In the data rows, the value 128 means zero.
Here is a table of points, one per row:
[172 159 130 109 131 147  64 122 156 145 160 174 177  82 194 136 121 121
 138  76  91  77  74 108 142 155 101 146  79 162 157 121 186 131  56 165
 191 185  85 102  87 105 150 149 148  90 150 120]
[159 140  39 145 217 112 133 185  96 132  66 115 117 159 112 137 169  64
 162 118  83 166 178 139 193 113  55 162 100 149 151 130  67 204 157 160
  81 108 149 136 129 110 127  52 202  99  98 146]
[101 171 104 141  94 134 140  96 159 166 101  78 145 154 100 110  85  87
 119 143 130 125 133 114 121 111  97 189  79  89 145 142   0 103 143  39
 150 122  95 127  98 159 124 117 128 116  99 203]
[140 171  61 127 127  79 141 154 148 153  97  72 116 143 144 184 167  63
 178  88 102 211 214 130 141 181  98 111 100 141 201 224 192 137 171  83
  42 101 161 194  93  88 109  45 131 102  94 139]
[146 126 180 160 159 134 183  74  94 139 173 116 145 174  68 106  13 127
 127 190 141 103 117 104 113 123 103 145 125 105  66 139  49 133  93  14
 128 105 189 123 118 142 163 130  63 169 116 153]
[149 175 130 118 115  93  95 149 175 190 155 153 159  92 134 208 139  99
 103 134 146  72  87 152 130 145 147 120 118 125 127  76 178 163  70 221
 164 117 132 120 122 124 125 122 147 117 154 160]
[ 89 159 180 125  76 149 136  77 116  72 120 119  50  63  86 129  15 180
 160 129 122 113  74 123 146 117 134 112 113 132  52 134 213 116 195 103
 165  87 109 137 185 156 107 108 193 128 225 109]
[168 237  87 118 122  98  71 174 108 137 102 122 112 127 126 121 170  67
 166 143  99 217 139 173 113 137  51 124  69 121 138 107  74 169 217  61
  45 111 162 119  56  95 172 146 105 128  88 146]
[203 174  41 130 242  27 125 176 161 155  52 174  82 206 206 164 164  72
 121  94  78 160 181 163 207 154  76 167 121 149 173 170  64 114 202 129
 125 160 201 182 201 115 126  67 136  77  70 112]
[129  65 147 116 103 184 147 166 173 119 144 154 172  97 191 184 150 177
  63 145 163  83 117 113 110 163 152  71 110 147 124  41  78 173 192 149
 108 173 123 126 115 134 130 129 146  91 128 104]
[111 142 159 187 111 147 181  86 106 134 138 149 100 211  58  87 151 151
  60 160 166 168 174  79  78  50 120 143  97  72 154 160 134  47 125 183
  66 199   1  82 199 138 138 133 113 126  76  25]
[123 146 150 138 143 144 217 136 100 131 136  64 124 101 120  98  54 178
  92 183 119 167 123 125 153  56 133 173 211  42  85 158 142  86  87  21
 189 105 110 134  90 137 120 158  88 146 143 109]
[ 85 197 142 132 179 164 118 137 154  73 179 112 114  59 104  72  76 139
 158 159 140 104 118  78 116 133 167 105 117  73  99 160 171  93 167 180
 147 131  96  79 240  92  34 175 130 177 176 117]
[ 68 143 145 187 106 121 115  76  78  16 129  99 153 118  91  85 126 179
  47 196  84 124 221 107 115  97 137 126 204  69 149 115 157 112  91 111
 149  86 105  99 150 180  67 173  86 163 117  87]
[130 122 126 121 133 147  82 147 225 156 163 153 112 153 118 138 148 162
 147  83 101  50  98 128 130 191 127 143 143 122 118 127 193 138  55 162
 185 127 127 103  52 104 181 153 182  92 103 157]
[105 178 179 151 142 151 153  90  90  79 151 123  87  14  50 106  98 148
 198 146 139 116 147 156 134 125 204 140 118 159  56 145 215 139 145 111
 167 112  61 131 197 116 123 119 105 146 184 130]
[ 83 101 152 119 187  92  64 165  91 162  97 122  88 127 127 169  85 140
 174  54  70 147 197 136 174 141 113 135 199 180 132  65  56 120 175 152
  68  56 112 129 127 116 109  98 130 122 160 150]
[154 195 118 102 155  74 121 167 123 106  46 100  91 181 133 128 133 107
 165 102 139 206 203 124 150 128  77  90  91 157 167  93 207 144 141  57
  60  85 213  84  63  69 159  75 108 106 151 178]
[141 154 139  92 216  60 119 138  93 168  98 102  89 211 170 124 129  97
 142  99  60 174 166 145 142 128 114  29 196 139 194 230 211 179 255 110
 153  91 150 198  41 127 134  94  92 162 202 157]
[138   0  90  89 109 141 139 157 150 113  91 180 171 120 108 167 183 145
  62  81 167  67  88 161  44 160 175  98  96 117 130 114 131 119 153 132
 165 168 167 147 109  71 130 176 169 159 115 136]
[134 136 133  47 129 185  77 115 157 224 165 210 187 133 155 168 122  69
 102 104 154  99  76 160 107 168  94 111  97 105 132 120 217 124  41 152
 183 159 175  95 113 138 160 119 190  83 104 144]
[138 227  97 137  84 149 203 117  73 189 165 145 138 183 154 118 112 126
 103 121 152 116 157 135 129  96  96 166  74 103 119 175   0  92 117  46
 179 180 152  79 120 132 154 106  92 151  38 151]
[ 63  13 118 130  90  98  81 163 106  24 133 113  18  73 121 126  85 157
 191 104 148 115 154 183 197 137 129  63 231 159  97 159  72 208  65 103
  86  20  55 159  91 154   4 122  87 172 255  73]
[ 74 157 131 120  86 188 131  92 127 118 112  71 124 138  74  83  79 154
 134 202 169  94 116 120 170 100 177 166 123 108 128 154 184  69 155 185
  90 215 112  84 128 199 151 124  88 207  83  76]
[ 37 105 161 170 113 103 166 116 114  23 135  95  98 161 111 101 127 117
  91 172  68 183 149  77 102  88 126 155 201 105 146 115 124 106  83 121
 150 104 110  58 171 183  96 156  98 189 100  78]
[ 95  81 171  90 143 153 155 141 112 138 128 118  96  56 145 115 175 119
 148  81 164  79 126 109 149 127 160 103 114 170 115  64 116 197 104 123
  88 119  94 190  74 189 104 202 148 139 138 103]
[ 90 126 139 168  84 110 196  79 122 117 144 119 166 147  70  99 121 153
  83 181 149 158 157 106 139  83  80 222 125  80 177 159 121  95 147 181
 109 255 110 107 174 188 147 164  64 186 131  85]
[130  75 145 133 111  52  65 157 118 103 172 128 113  62 111 130 109  96
 220 106 166 113 118 127  92 151 101  67 211 144 122  89 165 121  79 179
 193 117 134 140  84 104 119 131 166  99 136 123]
[110 103 142  76 114 148 120 120 152  65 136 120 170 129 163 148 134 190
  92  93 155 145  95 136  59 137 167  64 166 168 102  85  94 192  99 165
 109 209 100 146 145  88 101 146 137  88 109 135]
[129  45 165  93  86 160 124  92 175 101 133 209 175 117 200 123 192 113
 100 150 157  92 107 106 136 114 181 116 114 107  99  82  89 149 143 132
 106 181 144 155  64  57 131 139 150 111 134 141]
[126  96  90 120 161 172 142  82 159 130 144 139  94  95 163 150 181 117
 124 128 136 109  68 163 104 186 121 116 120 152 116  40 152 101 104 232
 110 134 100 166 125 127 123 137 125  85 144 180]
[187 162 100 134 234 119 115 184 120 104  70 124 147 164 140 174 219  72
 137  55  67 181 131 179 241 128  73 119  77 145 168 171  28  80 157 164
  93  89 200 177 199 106 255  72 139  93 126 119]
[103 143 108 149 130 135 179  64  89  52 137 103 183 150  88  92 186 158
 113 149 125 128 118  40 101  99 101 154 219  95 124 155 134  66 117  91
 112 154  92  48 203 188 102 121  81 161 140  62]
[173  75 151  67 130 143 117  97 171 144 150 168 155 131 133 159 181 135
  76 154 194 156  65 129 144 185 195 122 114 161 111 110 119 154 120 134
 144 156  97 152  92  94 116 159 174 142  93 120]
[145  84 122  76 123  37  92 156  83 150 119  78  42  51 112 124 111 165
 151 133  60 143 129 137 191 163 127  64 116 162 190 116  58 177  99 132
  75  49 118 154 224 108 208  85 166 119 189 145]
[ 84 117 128 211 115 172 154  90 105 216 137  90 110 116 123 108  54 151
 101 138 166 160 111  95 159  85 132 168 151 109 126 193  80 152 120  53
 147  98 168  90 170 112 160 164  82 133 125 107]
[154 165  52  85 167  76 105 157 137 146  90  90 135 158 117 168 144  71
 167  97  47 176 189 130 185  91  98  43 101 161 164 153 201 129 190  73
  80  97 152 185  79  93 128 111  69 146 110 137]
[ 66 165 116 186 100 125 145 106  32  51 125  89 142 177 114 113 127 145
  87 149 128 136 148  71  98 100 161 188 161  49  97 154 151  81  84 127
 105 183 100 105 151 185 126 152 115 180 117  56]
[100  45 116 174 157  89 118 184 163 147 164 213 185 148 164  89 139 132
 101 121 155 111  59 145 107 177 187 108  76 154 131  69 173  99 114 134
 127 115 149 179  69 132 144 128 172  93 163 172]
[105 128 227 146 137 117  61 139  86  63 130  69  89  50 127 111  83 161
 153 164 139  54 106 149 151 142 123 117 168 135  84 174 214 103 147  96
 123 130  80  88 219 116  44 192 154 139 169 161]
[156 162 119 178  84 123 168  89 145  68 141 115 155 161 100  61 107 117
  13 135 169 145 159  48  73  48 131 229 201  81 120 187 151  46 135 163
  89 185  91  96 173 223 178 117 103 185  84 100]
[136  47 126  80 111 109 105 103 175 150 150 139 192 129 169 154 175 135
 116 134 158 112 105 167  66 138 217 125  95 158  96 129 120 129 156 128
 186 137 158  89  42 128 145 175 183  70 137  90]
[154 205  59 115 125  97 152 157  99 122  68 158 116 129  92 143 143  73
 158 103  83 137 158 187 165 132  78 153 104 166 217 143 120 163 177 102
   9  82 180 141  83  92 103  89 126  66  30 154]
[ 94 161 170 144  54 143 194 113  86 191  97 102 118  87 110  39  91 127
 121 160 136 123 142 115 137 134  96 147 122 125   1 177 167 109 144 130
 174  75 108 115 148  92 111 125  61 130 148  82]
[210  59 219 161  83 156  95 129  85 206 109  50  35 117  82 112 134 160
 221  79  59 142 127 120 163  98 216  99 147 134 147  67  44 203  97 121
  92 133 182 149  55 183   0  78 102 147 212 122]
[181  95 100 121 110 194 143 152 166 118 165 168 172 197 172 159 167  99
 136 130 155 100  61 174  65 172 160 120 102 122 155  56 164 144 123 208
 176 151  99 149 176 101 187 149 133  52 115 211]
[152 145 137  61 129 174  56 187 180 178 148 206 190 160 150 159 121 158
 137 139 149  92  91 117  67 133 149 177 121 178 153 123 175 124  86 172
 217 119 188 153 112 110 166 145 174  65 129 169]
[168 115 106 164  88 157 181  97  89 169 148 153 133 142 104 112  66 157
 138 166 128 178 161  93 125  88  96 154  83 104  49 199  39  97 114  75
 203 107 144  63 145 158 176 131  87 141  67 194]
[167  58 110  98 134 155 104 109 197 191 182 157 186 160 227 149 193 145
 108 106 180  80  73 179  33 112 142 155   8 130 143  18 198 134 113 136
 127  98 163 197 166 127 176  79 154 155  67 157]
[147 158 138 160 118 164 112 139 183 153 105 180 133  89 163 161 146 123
 198 125 141  93  98 144  97 181 106  82 170 182 152 115 162 136  61 198
 170 121  94 142 131 114 138 162 182 156 121 112]
Along one direction, these points spread out more than along any other. Take the direction at right angles to it along which they spread out most. Go by this last direction. For each point below, how far along it does it lie, from 0 to 99? The average is 50, and the first point in the table lies past the average. One standard deviation of the points above along it is 16.
[168 115 106 164  88 157 181  97  89 169 148 153 133 142 104 112  66 157
 138 166 128 178 161  93 125  88  96 154  83 104  49 199  39  97 114  75
 203 107 144  63 145 158 176 131  87 141  67 194] 44
[149 175 130 118 115  93  95 149 175 190 155 153 159  92 134 208 139  99
 103 134 146  72  87 152 130 145 147 120 118 125 127  76 178 163  70 221
 164 117 132 120 122 124 125 122 147 117 154 160] 65
[129  45 165  93  86 160 124  92 175 101 133 209 175 117 200 123 192 113
 100 150 157  92 107 106 136 114 181 116 114 107  99  82  89 149 143 132
 106 181 144 155  64  57 131 139 150 111 134 141] 68
[159 140  39 145 217 112 133 185  96 132  66 115 117 159 112 137 169  64
 162 118  83 166 178 139 193 113  55 162 100 149 151 130  67 204 157 160
  81 108 149 136 129 110 127  52 202  99  98 146] 25
[154 205  59 115 125  97 152 157  99 122  68 158 116 129  92 143 143  73
 158 103  83 137 158 187 165 132  78 153 104 166 217 143 120 163 177 102
   9  82 180 141  83  92 103  89 126  66  30 154] 23
[181  95 100 121 110 194 143 152 166 118 165 168 172 197 172 159 167  99
 136 130 155 100  61 174  65 172 160 120 102 122 155  56 164 144 123 208
 176 151  99 149 176 101 187 149 133  52 115 211] 72
[ 63  13 118 130  90  98  81 163 106  24 133 113  18  73 121 126  85 157
 191 104 148 115 154 183 197 137 129  63 231 159  97 159  72 208  65 103
  86  20  55 159  91 154   4 122  87 172 255  73] 43
[187 162 100 134 234 119 115 184 120 104  70 124 147 164 140 174 219  72
 137  55  67 181 131 179 241 128  73 119  77 145 168 171  28  80 157 164
  93  89 200 177 199 106 255  72 139  93 126 119] 24
[138 227  97 137  84 149 203 117  73 189 165 145 138 183 154 118 112 126
 103 121 152 116 157 135 129  96  96 166  74 103 119 175   0  92 117  46
 179 180 152  79 120 132 154 106  92 151  38 151] 41
[105 128 227 146 137 117  61 139  86  63 130  69  89  50 127 111  83 161
 153 164 139  54 106 149 151 142 123 117 168 135  84 174 214 103 147  96
 123 130  80  88 219 116  44 192 154 139 169 161] 56
[140 171  61 127 127  79 141 154 148 153  97  72 116 143 144 184 167  63
 178  88 102 211 214 130 141 181  98 111 100 141 201 224 192 137 171  83
  42 101 161 194  93  88 109  45 131 102  94 139] 22
[123 146 150 138 143 144 217 136 100 131 136  64 124 101 120  98  54 178
  92 183 119 167 123 125 153  56 133 173 211  42  85 158 142  86  87  21
 189 105 110 134  90 137 120 158  88 146 143 109] 45
[126  96  90 120 161 172 142  82 159 130 144 139  94  95 163 150 181 117
 124 128 136 109  68 163 104 186 121 116 120 152 116  40 152 101 104 232
 110 134 100 166 125 127 123 137 125  85 144 180] 65
